Each path below is one point turned by a fixed rotation once a step. After each direction that follows a path, write how fast that rotation turns it, in deg/step (0 if it stays still).
Each turn is a multiple of 5 degrees from 10 to 175, or 0.
Each row of a path follows its step; steps can be skipped.
path 1
step 0: [  2 -10  -3   5  -1  -3   6   5   4  10  -1  10  -1   8  -3   6  10   4
  -4  -4   7  -7  -4  -3   1  -5   0   8   0 -17   5  -3   9   1   1  -7
   7  18  -4  15  17   0 -13   0  12  -8   3   8   4   6  -8]
step 1: [  2  -5  -7   0  -7  -7  -5  10  -9  -1  -9  10   9   1   0   1  -1   9
   2  -1  -8 -11   4   8  -4 -23   1   0  -3   2   9  -2  12  -3  15   5
  -6   5   9  -2  14  -6   2   4  -2  -6  -3   4   3  -8  13]
step 2: [ -7  -2   1   6   3   1  14   7 -11  15  -5   1  -1  12  -3  -8   3  15
   7   0  -4  -8  -3  13   3  -7  -1  -9 -15  12  -6   8   7   5  -6  -5
   1   1  -2  14  -3  -3  12   5  -6  -2  -3  -2 -11  -2  -4]
step 3: [ 15   7   5  12 -14   0  15  -9   3  15  10  12  -6   5   7   2  15  12
  -7  -9   1  -4  -4  -4  -1  -1  -1  -8 -11  -6   3  -5   2  -3  -3  -4
  -4   4   5   7   5   3 -10  -1   7  -4  -5   7  -2   1  -4]
step 4: [  8  14 -11  10   5   7  -6   3   6   5 -11   7   6 -12   3  10  -3   8
 -10  -5 -10 -10  -4   7  -4 -12  -1  -1   2   8   4  -3  -2  -5   9  -4
 -14  -6   8   5   9   1   0   3  -2   4  -8   9  -6   1  13]
step 5: [-12  14  -3   7   8  16   4  -1   4  11  -8  13  -3  11  -7  -3  -2  14
   7   8  -8   1   0   5   3   8  -7  -5  -5   7  -4  12  -3  14   9  -5
 -11   8   3   6  -9   1   3  -1   0   0   4  -5  -1  -2   3]
step 6: [  9   8 -13  10   3  -1  10  -5  16   2   8   9  -8  13   4   2   5   5
  -3   2  12   1   3  -5  10  -5   3   2  -7   1   5   8  -3   8  -6  -6
   0   9   7  -8   5  13  -6 -10  16  -6  -3   4  -3  -3   0]
step 7: [ -5  11 -17   4  -2  -3   0   1  12  -4  -6   6   9   0   2   5  -3  -6
   5  -8   2  -4   8  -3   1  -6  11   2  -2   4   0   2  -2  -7   4  16
 -16   5   5   7  10  -5   8  -3  10   9  -2  13  -8   3  14]
step 8: [  0  11  -5   2  -1   6   9  -3  -2   1 -15  -1   2  10  -8  -7   1   1
  -8   3  -2  10  12   6  14   3  -6   6 -15  -3 -12   2  -1   7   5   4
  -4  15  -2   4  -4  -9  16   4  -3  12   5  -5  -3  -9   5]
step 9: [  1  -8 -10   6  -7  -1   8   6  10   5  -5  -4 -10   0   8  -3  10   4
 -14  -1  16  13  -7   0  14  -5  -4   3 -13 -12   8  10  -3   0  -9  -2
 -13   8  -3  -2   1   3  -3  -4   6   5   4   6   4   3  -7]
step 10: [ -7   3  -9  -3  -6  -2  -5   7  -8  -1 -15   6  10   0   7   3   2  -4
  -7  -7   2 -14  -3 -10   3  -4   2   5   7 -11   0   6   3   0   1  -4
 -14   8 -10   7  22  -1  -1  -3   4  14  -3  11   7  -2  10]
step 11: [ -6   9 -10   4  -5  -1  -6   6 -22   3 -11   4  -3  12  -4 -12   4   1
   2   3  -2   7   0  14   1  -9   7   1  -2  -3   2  -4   3   8   8  -7
  -7  14  -7   2  -3   5  12   1  -9  -1   4  -3   3 -16   3]
Speeds:
[ 0  5 -1 -2  2  1  0  1  1  2  0 -3 -5  2  4 -1  2 -4  0 -2  0  1  0  0
  5  1  3  1  1 -2 -2  1  1  0  0  1 -5 -2 -2 -4  0  2  1  0  1  4  4 -2
  1  0  4]	20
[-2 -1  5 -1 -2  2  3 -3  1  1 -3  4  0  1  3  1 -2 -1  4  1  0 -3  3 -3
  1  4  0  1  3 -2 -2  2  2 -1  1  0 -1  1 -4  6 -1 -2  0  1  1 -1  1  0
 -1  4  1]	145
path 2
step 0: [  8   1 -17  -1 -10  -8  20 -12  -9  15   3   8   3 -12   4  15   2   0
   8  -2  -8  12  -1   1   4   0   1  -6  -4  -5   0   2  -7 -11   1  -5
  12  12  -9  -9  -1  12  -7  -7  12   2   2   6   1  11 -13]
step 1: [  0   6  -6 -13   0  -1   3  11   2  13  21   6  -3   8 -11  -1   8  -4
   9   5   2 -10  -3  -5   1   0   1 -15  -6  -6  -6   2   8  -9   0 -18
   6  21   3 -12  -5   8 -12  -3  12   5   4  -6   5  -7  -3]
step 2: [  8  19  -3 -16  -8   2   7   7  12   4  15 -15  11   0  -9   0 -10  -5
 -12  13   5   3   2  -6  -8   0   1 -11 -13   3   4  -7   0   7  16  -4
  10   3  10   1   5  -4  -5  -5   4   4  -2  -8   8   8  -5]
step 3: [ -7   4  -8 -12  -9  12   3 -15   1   9  12 -10  14   8   1  -8   5   3
  -1   2   8  16  -3   4 -16  -2  10   0  -1  10   5  -2   9   7   2  17
   5   4   2  -5 -19   4  -7   3   2   3  12  -6  -1  12   4]
step 4: [-14   0   5   2  -7   8  12  -2  -8   7   3   0  -6   1 -11  -9   9   0
  -3   0   5  18  -9   1   1   5   0  -5   4   7  17  12   7   3  15  13
  -5  -4   9 -14   5  10 -19   1  10  -7  -7   1   7  -8   4]
step 5: [ -7  15  -9  11   2 -11   9   0   5   4   1  -5   9  -4 -14 -12  -8   5
  -3   3   2  12   6   4  12   4  14   5   8  -4   3  16   4   9   6   4
   1  -1  -8 -10   6  -2 -10  -3   6  10   9  11   7 -15 -13]
step 6: [  6  -7   1  -3  -5  -2  -9 -12   1   1   6  -3   2  -9   1   5   5   4
   0  10  -7  -6  -4   8   3  -6   8  -5   7   1   3  11  11  16  -2  -6
   8   1   9 -25   6   6  -6  -7  -4  11  11  12   0   1 -26]
step 7: [ -3   9  -5   4   6   4   1  -5   2   5  -5  13   2  -5  -1   4  -2  -2
  16  16 -11   2 -13  -7 -18  11 -10 -11  -6   5   3  -8   9  18   1  -9
   9   9   7 -11   6  -4  -5   0   5  -1  10  17  -1  -3  -3]
step 8: [ -4   6  -6   3   2  -3   2  -4   6 -10   3   2  -1   4  15   6   2 -15
  12   4  11  15   8  -9  -1  10  -4  -3 -17  11   6 -10   7  -2   3  -8
  -7   4   3  -8  -2   1  -8  -2   6  13  13   5  23   7  -8]
step 9: [  5   3  -9   8   7   9   1   0  -9  13  16  -6  -4  -3   0   1   7  -2
  -1  -6  -6  -3   4 -16 -13   1  -1   3 -16   9   4   4  -1   5   6  -2
 -14 -10   8  -4 -18  -2 -17  -8  -7  17   2  -7  11  -4  -8]
step 10: [ -5   9 -20  13 -12  -2   9  -1  12  11   7   1  -9   5   0  13  -1 -14
  -9   5 -16  -1  -5   2  -4   4  16  -3  -4  16   8   4  -8   1   4  12
   3  -8   3  -3  -6   1 -11 -12   7   4  -7   0  -7   2   1]
step 11: [-11  -3  -4   3  -9 -13  -7  -5   2   9   4   0 -11  22 -15  -3  13 -17
   6   0   5  -2   4  -5  -6   8  12   5   1  -1  -6  13   7   6   1   8
  24   2   4   0  -8  -1  -3  -2   8   5  -7   8   6  -3  -9]
Speeds:
[-2  0  1  1 -3 -3  1 -1  0  2  1  1  0  0 -1  0  2  4 -3 -1  1 -4 -2  1
  4  5 -2 -1  0  2  0  3  0 -3  1  5 -1 -1 -1  3 -2 -2  1 -2  0 -2  1  6
 -1 -1 -4]	60
[ 3 -2 -2  3  1  3  1 -4  4  4  0  0  1  4 -2  2 -2 -1 -1 -2  5  2  1 -1
  1 -1 -1 -1  0  2  0  1  0  0  0  2 -3 -4  3  4  1  3 -3  1 -2  1  1  0
 -2 -2  3]	60
[-4  3  1  0  1 -3 -3 -1 -2  3 -2  1 -3 -2  2  0  0 -3 -3 -1 -2  5 -1  1
  3  0  3  2  1 -1  0  4  1  3  2  3 -3  0  1  2 -3  0  1 -2 -1 -1 -2 -6
 -1 -1  0]	60
[-5  0 -2  1 -3  0  1  0 -2  0 -4 -1  2  1 -3 -2 -2 -1  1 -2 -1 -4  2  2
  0 -1 -2  2  2  1  2  3 -2  2 -2 -3  0  0 -1  0  0  5 -2 -7 -1  0 -1  0
  1  3  1]	65
[ 0  1 -2  2 -3  0  3 -2  3 -3 -1  1 -3 -2 -1 -3 -5 -3  1  3  0  2  2  1
  1  0  2  0 -2 -1 -1 -3 -3 -2  0  4  1  0 -5  2 -1  1  2 -1  0 -1  6 -1
 -1  1 -3]	140
